One vector is turned by the same rotation once a step. Each row is the vector after some number of steps, and that number follows the row.
The counts run from 0 to 745.
[104 126 184 149 133 164 116 135  87  82 167  95  97 124  82 144 122 135
 110 100 107 160 150 143  97 138 178 136  98 129 138 139]	590
[ 99 146 141 194 119 141 149 113 109  53 129  87 152 105 138 156 153 151
  98 104 132 151 132 148 114 142 151 148 111 112 146 155]	718
[106 128 169 122 129 152 142 105 100  58 154 104 146  99 110 148 120  94
 126 103 123 154  82 150 107 134 166 166 148 146 120 161]	670
[107 145 210 150 121 121 148 100 124  83 150  86 138 149 141 131 149 153
  97 101  93 129 144 152 125 171 110 124 141 176 128 113]	86
[111 122 196 123 107 147 138  97 137  91 153  84 141 122  91 122 145 138
 113 120 125 122 132 154 107 138 126 170 122 166 120 176]	228
[ 93 174 114 118 116 118 149 157  83  74 145 105 155 119 119 130  84 125
  91 144 119 177 103 170 131 143 148 138 141 136 116 136]	596
[127 127 185 103  89 127 148 111 121 106 140  99 116 114  92 159  83 120
 117  95 104 157 103 163  97 160 151 166 152 166 126 127]	508
[117 139 137 156 133 114 134 112 123  47 153  75 177  93 104 117 140 156
  88 103 147 122 157 136 151 117 106 162 111 133  94 137]	576
[126 151 175 145 141 123 128 103 166  68 160 119 130 159 144 118 125 161
  96 123 100 145 122 154 101 150 138 133 173 185 147 111]	526
[ 98 137 106 131 128 103 111 104 118  59 130 104 135  90 120 120  81 155
  86 113 143 192 112 150 111 139 146 108 127 135 135 125]	681
[108 108 151 150 154 123 100 125 124  63 136 107 101 103  69 146 116 175
  96  83 137 138 146 139 122 122 171 136 136 108 150 123]	341
[104 111 140 139 171 110 117 136 126  81 167  51 154 104  74 130 114 143
  99 102 106 137 165 136 119 120 143 159 124 130  97 152]	693
[127 115 124 112  77 120 118 118 128  76 141 110 148  96  70 131 125 132
  85 124 150 124 143 160 116 155 162 147 132 121 162 161]	700
[ 74 133 170 142 165 126 110 102  94  63 153 129  96 119 108 140 132 155
  91 108 134 140 135 128 141 125 161 120 149 154 171 123]	41
[130 128 153 132 135 113 124  91 141  39 155 115 127  89 105 140 127 143
  83  94 143 122 150 129 155 104 147 157 135 118 157 131]	180
[123 151 138 135 103 108 121 164 139  85 140 105 173 120  58 104 127 180
  92 137 119 130 153 165 100 151 122 122 147 158 117 148]	496
[130 146  87 156 134 104 118 133 134  67 157 126 156 128 101 153 111 141
  71  98 136 128 144 163 109 172 166 150 122 109 148 105]	256
[135 168 138 157  78 149 155 139 107  52 130 143 134 116 136 142 126 144
  96 128 143 157 111 162 120 147 151 133 161 147 168 139]	76
[ 85 119  85 149 124 108 138  93 121  77 144 106 124  91  91 160 106 148
  87 123 145 176 108 139  95 158 133 129 142 150 141 156]	359
[119 161 160 171  98 127 168 156  89  64 131 111 141 125 129 136 157 159
 106 111 115 160 118 166 116 173 160 115 119 124 106 120]	193
[123 189 147 159 120 130 149 144 103  79 140  92 183 151 133 161 143 134
  86 105 114 116 149 157 112 162 140 154 158 150 136 130]	171
[111 137 146 153 125 111 163 134 125  73 150 125  91 121 130 152 101 172
  81 119 105 179 146 143 130 163 142 126 158 157 157  91]	160
[119 173 161 155 126 119 142 113 137  83 144  87 166 151 149 132 124 164
 100  95 102 133 141 164 101 171 123 143 119 165 118  95]	332
[ 92 180 144 157 163 137 137 141 106  93 150  98 162 141  98 149 134 141
  97 109 117 111 159 149 135 143 123 148 154 176 123 124]	170
[124 106 161 121 147 119 132 117 129  48 182  93 122  84  74 114 109 113
  87 112 118 155 145 122 129 102 138 141 142 115 106 141]	103
[118 171 167 132 118 141 114 127 115 102 138  83 171 141  79 136 139 144
 103 100 129  91 162 154 100 161 134 145 146 182 144 149]	613
[131 156 159 107 134 130 146 117  99  88 140  80 186 123 127 143 101  97
  97  97 110 144 106 151  99 151 148 156 176 155 123 148]	369
[123 132 155 144 132 128 112  94 131  66 137 126 108 128 147 131 107 154
  88 105 121 177 121 146 103 150 177 118 144 142 182 107]	483
[118 101 188 151 112 152 134 103 134  81 148 105 104 113 100 152 138 138
 129  99 132 142 124 138  86 121 156 156 151 161 156 167]	667
[136 140 137 148 123 157 139 128 112  52 202 123 118 109  88 145 121 100
  86  92 121 157 138 130 114 149 153 140 106 145 112 110]	106
[ 99 144 119 132 102 130 127  96 105  53 138 105 180  93 120 124 129 124
 111 131 140 147  88 176 105 149 160 146 130 133 141 167]	476
[127 134 127 173 108 138 108 109 129  36 157 126 138 114  88 125 157 160
  84  96 162 124 128 144 118 155 145 116 114 130 146 121]	579
[ 87 161 183 131 163 142 129 158 118  80 171 115 123 135  68 135 124 151
 101 109 115 113 146 173 135 132 142 153 121 147 104 112]	148
[ 94 126 134 136 115 123 129  92 136  67 109 118 131 105 122 135 103 163
 116 111 155 163  75 171  82 163 161 142 142 146 148 134]	36
[101 142 178 102 112 103 139 119 102  67 117 129 122 100 122 113 118 158
  97 134 131 170 107 152 141 151 123  91 197 167 145 127]	240
[121 147 143 155 134 102 123 157 140  54 150 120 130 108  76 112 105 184
  75 124 126 139 173 146 153 110 129 127 141 138 123 110]	298
[156  95 153 131 112 117  96 131 136  53 138 107 143  93  75 110 121 144
  91 103 123 161 137 131 101 124 170 119 156 105 161 158]	99
